Here are the same points, seen from different sides; a view may also be mirrored.
A view may leave some points out, and in a few views one point is out of place. Which views, in the order they come, and which point in each? Write no view if none.

Scene 1 (6 views)
A:
  dotiz [ 11,  -2,   3,   4, -19, -13,  -2,  16]
  peve [ 19,  15, -33,  -9, -18,   1, -44,  -5]
  Seti [ 16,   8, -29,  -8, -15,  -1, -35,  -3]
  seno [ 23,   1,  -4,   2, -28, -14, -15,  18]
  Roba [ 18,  24,  27,  12, -28, -17, -15,  25]
  mor [  5,  18,  -4,   1,  -9,  -2, -24,   3]
  Mebom [  1,  -1, -20,  -6,  -4,   0, -16,  -4]
  tilid [  3,  22,   0,   2,  -8,   0, -24,   3]
  ref [  5,  12,  12,   6, -13,  -9,  -8,  12]
  nusi [ -4,  16,   3,   3,  -3,  -1, -13,   2]
B:
  dotiz [ 21, -21,   4, -50,  17, -40, -26, -13]
  nusi [ 34, -13,   1, -24,   7, -39, -27,   0]
  solu [ 16, -20,  -2, -21,   3, -18, -21,  -6]
  Mebom [ 41, -26,   5, -41,   2, -55, -19,  13]
  Seti [ 31, -42,   6, -42,  -8, -46,  -8,  22]
  peve [ 29, -47,   4, -38, -15, -40,  -2,  29]
  seno [ 11, -34,   3, -54,   9, -33, -17,  -8]
  mor [ 30, -24,   1, -28,   1, -34, -19,   6]
  Roba [  2, -21,  -2, -32,  14, -10, -24, -23]
C:
  seno [ 12,  22,  42,  20, -13,   0,   6,  53]
  peve [ -6,  25,  57,  20, -29, -18,  -3,  77]
  solu [  6,  15,  49,  41,   6, -23,  23,  51]
  dotiz [12, 23, 40, 15,  5, -2,  3, 41]
  mor [ -4,  20,  55,  26,   5, -27,   7,  54]
  nusi [ -2,  20,  52,  22,  19, -27,   7,  44]
  tilid [ -3,  19,  55,  30,   7, -28,  10,  52]
  Mebom [ -9,  25,  58,   7,   5, -24, -12,  53]
  Seti [-11,  27,  61,  14, -14, -24,  -7,  70]
D:
  Seti [ 10,  16, -22, -19,  -3,   1,  38,  71]
  tilid [ 10,   7, -34, -26,  26,  -5,  23,  64]
  seno [ 25,  26, -21,  -9,  34, -18,  39,  74]
  mor [  9,   9, -33, -24,  24,  -6,  26,  66]
  peve [ 15,  17, -20, -25, -10,   7,  38,  69]
  solu [ 24,  13, -36, -32,  40,  -6,  20,  66]
  Roba [ 36,  25, -32, -26,  60, -16,  21,  69]
  dotiz [ 11,  19, -28,  -6,  42, -25,  36,  73]
  Mebom [ -7,   6, -30, -10,  11, -11,  35,  68]
  nusi [  0,   3, -38, -21,  33, -10,  22,  64]
  ref [ 12,  12, -35, -18,  45, -18,  25,  68]
E:
  solu [ 17, -37, -28, -13,  34,  49, -19,  11]
  ref [  7, -32, -32, -14,  26,  32,  -9,  11]
  mor [ 13, -23, -25,   0,  25,  39, -24,  15]
  seno [  3,  -9, -49, -12,  29,  41, -10,   2]
  dotiz [ -1, -17, -43, -15,  23,  27,  -3,   9]
  Seti [  9,   3, -32,  16,  23,  43, -36,  12]
  peve [ 12,   5, -31,  21,  26,  52, -42,  11]
  Roba [ 14, -39, -44, -30,  41,  51,  -4,   3]
F:
  peve [ 33, -34,  61, -34,  16,  -2, -38,   7]
  nusi [ 40, -11,  45,   3,  17,  13, -10,  11]
  Roba [ 46, -16,  31,   2,  -8,  52, -27,   1]
  ref [ 49, -12,  39,  -1,   9,  30, -15,   9]
  solu [ 32, -19,  40,   1,  -2,  28, -24,   3]
  Seti [ 41, -28,  60, -31,  20,   1, -32,  10]
  seno [ 59, -20,  44, -24,  11,  38, -29,   7]
  Mebom [ 49, -15,  55, -18,  29,   2, -15,  14]
  mor [ 37, -18,  48,  -8,  13,  13, -21,   9]
  dotiz [ 63, -10,  42, -13,  17,  34, -15,  10]
  tilid [ 35, -18,  46,  -4,  10,  14, -20,   8]
Views that do not fit: C
  C moved: peve

Scene 2 (5 views)
A:
  bezez [  6, -39,  17,  53,  49, -46,  41,  14, -42,  15, -25, -34]
  fod [ 12, -46,  11,  48,  37, -45,  34,  16, -43,   2, -26, -19]
  buso [ 13, -42,  15,  53,  42, -47,  30,   8, -37,   7, -34, -34]
  gim [ -3, -35,  19,  55,  40, -39,  31,  14, -35,  22, -25, -33]
  gedop [ -2, -33,  12,  52,  30, -44,  34,  27, -38,  16, -20, -23]
  segu [ 14, -42,  24,  66,  31, -43,  46,  14, -44,   2, -26, -38]
  vegaf [ 12, -40,  11,  50,  26, -47,  26,  16, -37,   0, -29, -25]
  Tuz [  6, -42,  15,  46,  48, -49,  29,   8, -35,   1, -29, -32]
  neno [  1, -33,  26,  53,  36, -38,  25,  27, -33,   7, -20, -20]
B:
  segu [ -7,   3,   8,  25, -32,  48,  48,   1,  49,  39, -24, -13]
  gedop [-17,   2,   6,  22, -31,  50,  26,   2,  45,  16,  -7, -18]
  Tuz [-19,   8,  17,  36, -34,  49,  30,  -5,  35,  22, -30,  -6]
  vegaf [-16,   1,  11,  22, -31,  50,  24, -12,  36,  32, -16,  -8]
  neno [-34,   6,   5,  17, -34,  52,  30,  -1,  42,  20, -15, -16]
  buso [-12,   4,  20,  31, -33,  53,  30,  -4,  37,  29, -31, -13]
  gim [-19,   4,  16,  26, -33,  47,  35,   5,  39,  14, -19, -26]
  fod [-15,   7,  19,  25, -31,  52,  26,  -3,  43,  28, -17,   1]
  bezez [-12,   9,  16,  34, -31,  50,  35,   6,  47,  19, -26, -15]
C:
  segu [-41,   4,  49,   6,  -5,   8,  36,  31,  10,  19, -30,   2]
  neno [-27,  17,  34,  15, -13,  -4,  23,  13,  15,  25, -22,  15]
  bezez [-33,   7,  35,  11, -13,  17,  36,  18,  15,  27, -20,  -4]
  fod [-29,  -1,  35,  15, -25,   5,  37,  25,  16,  17, -17,   8]
  gim [-30,  14,  36,  21,  -5,   9,  28,  12,   8,  27, -16,  -2]
  buso [-28,   1,  39,  14, -15,   6,  35,  31,  14,  30, -14,  -4]
  vegaf [-23,  -3,  43,  18, -17,  -3,  31,  26,  14,  20, -18,   9]
  Tuz [-26,   1,  34,   8, -20,   9,  30,  26,  15,  32,  -8,   0]
  gedop [-24,   7,  38,  20, -12,   6,  32,   5,  10,  19, -25,  10]
D:
  buso [-53,  42,  39, -25,   7,  11,  36,  73,  13,   2,  23,  28]
  bezez [-49,  37,  30, -33,   7,  18,  38,  68,   3,   0,  24,  21]
  neno [-34,  42,  35, -32,   9,   3,  31,  83,  -4,  -6,  10,  17]
  Tuz [-56,  46,  42, -36,   2,  11,  26,  79,   5,   1,  17,  20]
  segu [-44,  33,  38, -28,  18,   9,  43,  57,  10,   9,   9,  27]
  fod [-50,  44,  42, -29,  16,   3,  30,  74,   3,   8,  26,  15]
  gedop [-39,  50,  23, -37,   9,   3,  36,  75,  -1,   2,  16,  13]
  vegaf [-48,  51,  40, -27,  12,  -3,  30,  78,   9,   8,  16,  22]
E:
  segu [  5,  -2,  19,  10, -17, -11, -10,  -7,  23,  33,  21,  -9]
  buso [  5,  -7,   4,  12, -15,  -2, -10, -12,  21,  19,   6, -15]
  gim [  1,  -6,  14,   8,  -5, -14,   3, -10,   8,  15,   6, -21]
  bezez [  9,   0,  14,  10,  -8,  -3,  -7,  -4,  11,  15,  12, -18]
  Tuz [ 13, -12,   4,   8, -16,   0,  -7,  -8,  16,  12,   3, -13]
  fod [  3,  -6,  -2,   6, -12,  -1,  -7,  -5,  14,  16,  14,   1]
  neno [  7,  -5,   5, -10,  -7, -18,   6,  -9,   9,  20,   4,  -8]
  gedop [ -1,   0,   4,   4,  -5, -19,   4,   2,   4,  19,   8, -10]
Views that do not fit: D
  D moved: Tuz
